In the rows, zero is written as 128.
These are runs of 6 systems, one row a step. Runs of the same system follow the same rule from any start.
kas, path 1:
[[191 107 124 157 130 192  74  81 154 156 119 113  88 156 130 155 119 185
  134 102 116 132]
 [149  44 168 144 138 166 133 132 114 138  88 117 178 163 143 161 168  94
  112  74 100 121]
 [137 162 217 155 184 163 140  87 112 118 166 112 164 111 111 152 120  98
  144 101 131 169]
 [137 187 155  90 155 105 175 160 100 142 104 115  99 133 120 107 110  80
  185  60  74 130]
 [116 142 137  89 204  94 131 114 130  57  72 111  77  70 130  87 140 117
  133 158 113 162]
 [103 109  45  79 147 145 151  84 112  88 176  88  80  94 150  83 164 131
  156 116 116  79]
 [ 15 115  82  96  89 106 146 115 155  75 152 143 152 135 123 123 159 123
   57 120 126 138]
 [100 189  59 152  66 156  83 115 143 106 175 134  96 156  68 170 108 185
   93 116 140 152]
 [155  69  93 138  39 166 112 183 153 150  66 147  99 169  96 174 135 180
   74 100 108 149]]
Zape, path 2:
[[147 103 105 124 188 125 133 138 127 147 129 108 117  68 134 113 121 149
  189 118 149  84]
 [105 128  87  70 128  84 136 181 138 156 139 139 115 115 119  78 136 142
  118 116 141  97]
 [131 151  91  97  99 107 109 111 138 108 124 139  71 136 144  85 131 147
   96 192 126 136]
 [121 104  89 154  71 142 150  83 112 102 144 124 133 125 174 137 134 115
  135 198 133 103]
 [105  97 137 167 101 154 147 100 165 166 171 138 174  96 143 156 100 168
  127 142 173 118]
 [139 173 139 154 105 119 100 152 144 204 156 151 154 168 114 152  83 152
  140 101 144 111]
 [190 133 166 138 110 119  79 179  98 156 108 152 143 185 106 137 141 107
   84 154 134 144]
 [216 121 195 129 163 157 132 113  72 122 130 109 119 120 143 112 151  85
  143 167 123 144]
 [126 102 174 119 210 101 166 134 108 132 119 114 170  75 157 106 134  79
  179 130 138 103]]
besu, path 3:
[[160 171 191  96 184 126 106 149 115 156 212 137 142 104  81  92 139 132
   93 131 178 156]
 [184 166 101 130  99  79  86 178  73 120  79 144  99 182 130 115 131  87
  134 200 112 108]
 [ 98  92 135 149 146 124 161  91 151  49  40 119 106  69 153 146 123 126
  136 172 111 169]
 [150 107 117 135 118 193 180  80 134 177 173  95 113  96 162 136 103 153
  204  72 113  89]
 [ 78 119 128  76 157  81 121 142 154 181 191 148 182 132 147  68 146 124
   96 118 164  86]
 [159 211 104 132 133 114  47 126 106  92 158 135  80 149  78 121 123 153
   94 184 151 158]
 [136  65  81 155  43 136 149 144 101  76  60 133 116 136 147 160 154 109
  108 198 110 127]
 [101 110 205 155 111 176 202  66 178 139 127 126 149  81 156 159  90 142
  140 106 116 177]
 [155 120 135 139 142 127  99 151 145 244 170 137 177 161 141 127 100 148
  164  77 152  61]]
Nobe, path 4:
[[ 87 139  91 172 145  93 106 169 126 140 101 132 182 140 106 179 102 123
  172  88 137  86]
 [114 128  89  95 118 118 151 178 152 118 109 135  74  63  80 119 117 180
  123 123 143 152]
 [134 103 136  93 110 156 134  68 154 109 103 118  80 151 172  95 151 136
   92 129  83 155]
 [ 99  89 137 167 142 149 103  82 115 100 144 118 197 160 145 165 159  95
  105 122 133 114]
 [104 161 116 146 112 139 152 164 110 145 187 129 161 112  75 165 111 129
  146  83 154 122]
 [122 168 140 109  82 102 157 168 163 164  89 158  94 127 119 121  81 153
  127 120 111 159]
 [160  87 139 144 137 142  93 101 149 101  52 124  95 137 145 141 135 150
  108 155 109 157]
 [152  58 141 129 159 177 134 115  88 100 145  99 155 123 125 141 187  98
  115 107 128 119]
 [ 96 178 158 104 155 115 149 148 109 144 182 127 163 136  97 122 129  91
  132  66 129 128]]
Nobe, path 5 (9 x 22):
[[170  93 102 140 156 169  98 120 110 113 204 114 116  60  93 126 155 177
  114 179 201 123]
 [169 144 153  83  70 141 166 128  98 192 201 136 127 164 161  79 138  97
  114 143 122 107]
 [136 189 171 172 144  74  77 129 128 147 116 160 171 153 136 139  87 116
  128 199 158 136]
 [211 117  87 157 118 144 121 164  85 139 109 114  88  96 118 143 117 143
  188 171 143  94]
 [164  91 182  78 167 111 164 140 125 149 130 131 123  75 159  60 148 111
  120 172 144 132]
 [164 160 124 119 195 126  60  85 109 143 163 106 119 167 145  94 140 118
  147 116 124  91]
 [106 133  70 118 116  71 127 178  86 116 136 139 155 131 128 111 145  91
  139 176 151  76]
 [116 188 114 122 134 112 143  97 136 103 162 125  86  64 126 103  94 152
  152 191 153 143]
 [142  88 105 129  87 140 147  79 149 168 127 124 118 138 207 105 115 140
  153 162 116  80]]
seg, path 6 (9 x 22):
[[138 123 190 101 170  89 167 175 135 161  88 140 138  92 131  99 114 106
  148 119 129 139]
 [161 125 134 105 184 154 115  72 146 122 101  97  68 116 155 100 126 147
  161 100  94 131]
 [119  68  85  83 158 124 139 126  95  84 130 103 120 111 146  89 193  95
  117 139 123  93]
 [ 69 165 113 122 168 128 124  81 132  84 208 115 144  93 103 121 139 135
  113 122 160 136]
 [ 77 199  63 114  73  84 138 139 115 130 159 140 122 159 131 117 104 112
  148 137 120  94]
 [ 83 144 116 135  64  93 117 137 182 124  99 169 119 129 124 132 100 171
   68 189 148 167]
 [153  90 101 169  35 190 113 118 144 158 126 134 123 178 125 184 123 171
  101 113 120 128]
 [151  78 191 162 110 136 120 185 112 163 109 152 210 163 109 172 146  97
   82 121 146 140]
 [192 167 199 174 179 153 109 146 109 156 103 117 135 130  91 173  93 122
  177  85 122 154]]
reli, path 7 (9 x 22):
[[172 109 159 150 123 128 160 206  99 126 121 143 140  52  79 153 118 131
  136 176 181 154]
 [190 106 189 115 111 161 176  86 140 183 114 122 100 125 197  97 109 121
  161 139  94 128]
 [109 104 117 132 181  92  80  79 134 108  84 119 153 168 186 106 149  97
  134 144 109  91]
 [143 142  87 124 174 101  94 186  65 116 165 119 150 121  82 123 156 104
  145 134 165  85]
 [145 191 131  80  83 121 177 150  97 133 176 134  83 114 114  87 118 111
  128 151 122 145]
 [ 92 168 111 143 107 121 151  61 153  86 108 126  89 101 161 128  91 141
  153 174 109 147]
 [ 89  66  64 154 124 134 129 113 155 127 126 119 149  88 145 149 126 168
  149 134 155  79]
 [129  96 130 106 133 146 108 135 156 186 198 138 151 122 117 106 142 175
   87 108 172 110]
 [160 156 156 141  90 130  76 132 137 147 137 156 125 175 110 136 122 150
   68 167 144 163]]
kas, path 8, 9 rows:
[[130 102 155 141 134 123 157 142 141 156 132 139 158  76 138 133 108 137
  144 154 164 123]
 [129 150 145 120 156  98 119 133 142 184 145 138 149 131 146 104 104 129
  152 121 141  98]
 [146 145 134 115 152  85  97 154 100 128 115 137 138 149 130 102 142  94
  120 166 133 116]
 [158 136 116 126 113 126 144 126  90 108 147 122 112 106 141 108 137 108
  141 199 140 119]
 [ 93 121 104 131  90 107 176 130 136 131 126 138 141  98 155 125 109 124
  146 161 138 108]
 [ 88 145 101 140 134  94 109 140 156 144 138 143 148 110 116 134 103 159
  128 141 165 113]
 [154 126 104 114 112 117  87 166 124 163 142 143 122 153 111 114 136 151
  103 139 148 109]
 [168 100 143 142  93 139 111 121 121 137 117 140 134 153 151 130 140 127
   97 187 136 132]
 [145 114 137 175 104 145 144 116 112 146 131 128 160 129 151 163 110 114
  159 152 137 109]]
seg, path 9:
[[147 127  82 153 146 152 136 126  76  94 138  94 113 101 114 155 135 113
  191 121 124  93]
 [ 85 132 148  90 148  86 179 153 146 141 146 141 150  71 131  89 119 121
  129 135 154 127]
 [117 167 106 120 134 130 101  67 162 140 137 120  88 156 155 106 105 156
  144 112 103 119]
 [125  88  73 112  93 109 108 155 110 101 110 135 123 146 130 114 169 119
   85 179 137 107]
 [116 136 138 156 106 171 123 103 136 113 185 131 146 111  89 163 127 158
   91 132 163 164]
 [127 155 128 150  77 115 151 156 103 166 134 142 164 173 137 152 105  90
  154 116 115 101]
 [134 131 173 150 144  97 111 152 165 143  67 154 138 112 125 142  93 148
  118 158 145 163]
 [197  89 117 127 116 180 126 126 121 156 108 107  81 133 134 135 131 153
  153  96 104 115]
 [142  68 179 104 170 132 147 134 107 119 123 120 165 114 140 106 177  86
  101 133 133 134]]
Zape, path 10, 9 rows:
[[ 92  98 137 101  92 131 161 114 194 185 135 145 136 123 161 107 110 167
  104  99 127 127]
 [134 155  93 148 124 122  52  98 141 146 137 130 124 190 137 133 119 150
  123 129 127 101]
 [150 123 122 150  94 146 111 154  80 109 165 134 155 142  94 154 156 109
   91 169 157 132]
 [150 155 202 139 119 149 171 109 124 145 150 133 138 104 135 133 104 112
  134 148 132 167]
 [131 126 166 155 160 101 128 138 131 160  78 133 166 139 153 144 103 101
  170 115 115 111]
 [171  95 121 117 177 126  94 178 121 143 100 122 113 108  96 123 145 148
  132 110 144 117]
 [149 137 115  64 143 120 145 146  98 126 148 114  89 124 126  72 157 105
  130 119 110 115]
 [ 88 123 119 103 144  94 142  99 135  82 114 127 122 101 157  89 145 111
  112 180 128 132]
 [ 96 132  72 148 114 126 146 102 141 103 128 119 106  79 140 139 103 155
  166 161 140 107]]
besu, path 11, 9 rows:
[[ 69 150  81 116 140  84 119 115  94  72 126 120 149 158 145 116 155  69
  130 143 111  98]
 [ 81 175  87 151 111 136 157 118 123  70 156 119 110  72  85 163 106 142
  148 141 146 149]
 [ 91 125  78 112  36 129 178 159 153 166 137 146 115 134 128 134 106 152
  124 102 119 111]
 [ 72 129 142 122 108 132 101 103 193 141 129 150 144 165 119 140 121 166
   61  88 125 165]
 [166 106 120 170 108 177  64 141 108 135 139 126 150 187  85 185 150 142
   90  98 137 130]
 [146  86 192 135 129 133 145 182 100 120  94 141 177 133  99 153 157  85
   84 126 133 165]
 [172 172 198 149 162 122 139 148 107 151  80 124 128 136 120 147  93  94
  179  97  98 152]
 [126 100 115 111 205  87 124 164 122 136  64 112 132 110 141 111 133 106
  182  91 111  83]
 [126 151 110  74 208 132 137 107 110  85 148  91  73  82 109  82 153 124
  157  90 110 127]]
reli, path 12, 9 rows:
[[176  55 135 102 134 141  98 136 165 158 118 140 100 100 136  90 149 188
   75 173 163 136]
 [204  95 158 167 127 184  71  75  99 123 153 117 139 169 145 145 162 123
   98 175 140 130]
 [127 108 172 154 107 104 143 147  78 123 128 145 210 162 154 140 150  48
  107 185 140 117]
 [146 182 194 133 183  68 153 164 104 159 119 140 158  98 135 108  89  82
  186 159 144 121]
 [173 146  99  89 138  83 136 152 114 149  72 120  58 119 165  71 112 121
  190 162  97  88]
 [128 117  68  89 175 136 118  72 101  61 149  87  70  94 149  77 172 125
  146 159 119 101]
 [ 92 152  44 137  88 149 131  90  94 106 228 109 137 133 124 137 141 122
  148 135 145  74]
 [ 43 169 109 116  70  90 165 140 171 147 194 163 157  96 113 119  94 157
   91 158 176 139]
 [138 142 133 166  95 133 111 124 197 170 118 156 101  82 115 149  60 223
  123 176 174 160]]

Which system made each run below?
path 13, 2 rows:
[[135 132 120 121  88 160 110 118 132 107 114 126  94 169 109 142 144 141
   84 106  98 162]
 [113 108 158 156 107 143 148 119 111  91  99 127 162 146 129 166 144  85
  106 132 111 155]]
 => Nobe
path 14, 2 rows:
[[113  87 131 168  73 166 141  99 140 101 110 131 146 135 133 177 134 136
   94 146 124 154]
 [122 126 137 172 117 165 132 127 145 158 140 125 153 123 103 187  97 156
  152  72 134 130]]
 => kas
path 15, 2 rows:
[[143 118 125 147  63 147 129 147 128 141 119 143 130 154 119 156 123 137
  101 142 127 141]
 [124  98 175 149 118 135 130 130 155 145  92 143 161 140 134 154 123 131
  100 121 126 154]]
 => besu
path 16 (2 x 22):
[[ 98  78 134 126 145 143 113 138 141  99 116 127 155 124  97 150 165 138
   73  99 137 150]
 [156 140 163 153 121 163 118 143 113 151 146 127 147 154  91 170 123 124
  126  82 124 145]]
 => reli
path 17, 2 rows:
[[119 129 105 139 166 101 120 124 110 115 113 118 140 111 145 124 127 106
  167 144 132  90]
 [119 137 106 102 149 114 127 135 144 135 149 130 105  84 117  99 121 160
  132 140 153 120]]
 => seg
path 18, 2 rows:
[[149 111 108 157  93 113  68 109 142 109  70 147 114 174 154 135 130 141
   89 208 127 136]
 [172  69 110 169  86 191 122 146 108 128 154 123 139 105  93 180 145 160
  108 146 166 129]]
 => seg
path 19 (2 x 22):
[[136 165 122 143 147 133 114 120 112 122  97 111 109 160 123 150 111 111
  171  80  86 123]
 [115 101 124  96 144 101 149 173 127 103  78 133 115  92 115 111 145 119
  115 134 123 143]]
 => seg
path 20, 2 rows:
[[155 163 113 106 116 127 109 153 102 150 144 125 108 171 111 114 136 115
  129 101 109 116]
 [100 159 127 112 122 115 144 123 117  72 114 127 103 116 112 120 138 107
  108 147 112 165]]
 => reli
path 21, 2 rows:
[[129 114 104 125 158 130 103 121 120  84 144 120 114  86 104 120 152 148
  108 168 161 134]
 [154 123 115 148  78 167 143 115 108 145 175 123 132 132 133 145 124 133
  135 145 139 112]]
 => reli
path 22, 2 rows:
[[113 163  92 160  74 157 107 141 134 155 131 129 131 197  93 191 104 148
  133  43  99 122]
 [ 74  79 137 123 133 122 117 182 148 119  99 148 183 150  81 163 163 128
   56  65 132 150]]
 => besu
path 23 (2 x 22):
[[124 105 172 116 125 122 133 125 175 138  79 146 120 118 141 119 118 150
   90 138 122 170]
 [161 123 111 151 163 156  89  83 118 138 137 101 119 144 147 140 128 136
  168 108 120  94]]
 => kas
path 24:
[[147 133 149 120  68 109 147 139 129 167 167 163 142 123 154  95 118 128
   93 222 167 130]
 [137 150 106 174  78  97 121 128 131 164 112 148 146 149 168 145  81 129
  166 195 139  90]]
 => kas
path 25:
[[ 88 141 182 120 157 105 150  94 149  95 126 138 149  93 145 107 127 110
  101 169 140 168]
 [143 132  88 157 126 166 108  88 121 148 152 102 121 154 143 154 114 141
  178  89 111  82]]
 => Nobe
path 26 (2 x 22):
[[165  80 168 123 116 151 154  98 105 153 132 120 153 153 189 110 153  84
  128 147 110 106]
 [130 156 162 154 194 108  87 140 114 149 165 132 185 122 103 141 121 117
  140 119 170 115]]
 => Nobe
path 27:
[[102 114 106 128  81 140 110  94 148  68  78 130  96 166 132 142 149 135
   69 143  92 169]
 [103  96 138 185 152 168 134 115 117  87 139 112 183  97  99 197 137 124
  136 106 152 139]]
 => reli
path 28, 2 rows:
[[145 104 180 143  89 165 182 125  88 138 123 121 171 169 152 159 147  57
  133  94  88 132]
 [134  98 205 146 226 144  97 100 165 133 108 119 164 103 123 141 129 143
  119  89 141 158]]
 => Zape
path 29 (2 x 22):
[[ 70 115 142 116 134 127 133  91 159 118 154 133 162 130 140 123 140 130
   87 116 135 137]
 [106 149  91 156  88 153 109 116 132 134 159 128 136 159 107 167 115 148
  123  99 129 119]]
 => Nobe
path 30 (2 x 22):
[[166 105 117 162 133 137  59 161 114 130 107 133 143 157  89 168 142 145
  103 132 150 125]
 [170 131 146 110 114 143 155 172  77 106 134 123 109 111  92 125 153  98
  116 140 125 153]]
 => Nobe
path 31 (2 x 22):
[[135 111 101 151 158 169  94  52 124  97 116  91 111 157 156 146 144 126
  155  99  92 106]
 [ 72 107  87 118 123 112 129 156 106 113 158 131 180 149 108 139 167  95
  105  94 135  94]]
 => reli
path 32, 2 rows:
[[169 138 126 108  84 178 164 140 105 141 152 114  81 132 105 133 130 130
  138  92 101 140]
 [ 71 120 145 121 126  94 142 123 143 136 110 140 181 165 161 125 134  87
  110 108 109 116]]
 => besu
path 33, 2 rows:
[[ 92  96  50 108 100 127  85 144 150 149 165 134 136 157 113 122 153 169
   86 103 147  85]
 [119 137 143 124  89 159 108 120 124  84 162 138 125 148  82 145 158 137
   36 142 138 191]]
 => besu
path 34 (2 x 22):
[[ 86 149 106 133 117 112 128  84 150 103 134 133 123 117 147 120 115 139
  123 167 134 130]
 [126 113  90 148  84 155 126 112 141 135 154 128 121 118 126 147 119 169
  121 148 149 116]]
 => besu
path 35, 2 rows:
[[127 162 141 123  98 161 132  81  98 100 194 119 128 156 126 125 149 101
   95 142 120 148]
 [ 87 154 113 174  95  97 144 131 106  97 114 140 168 133 135 168 108  92
  148 176 136 119]]
 => seg
path 36 (2 x 22):
[[162 164 139 155 183  87 124 151  96 153 142 127 149  81 137 116  94 112
  203 185 171  87]
 [141 131  95  80 150  76 138 158 140 131  93 132  64  66 141  62 117 155
  151 189 140 114]]
 => besu
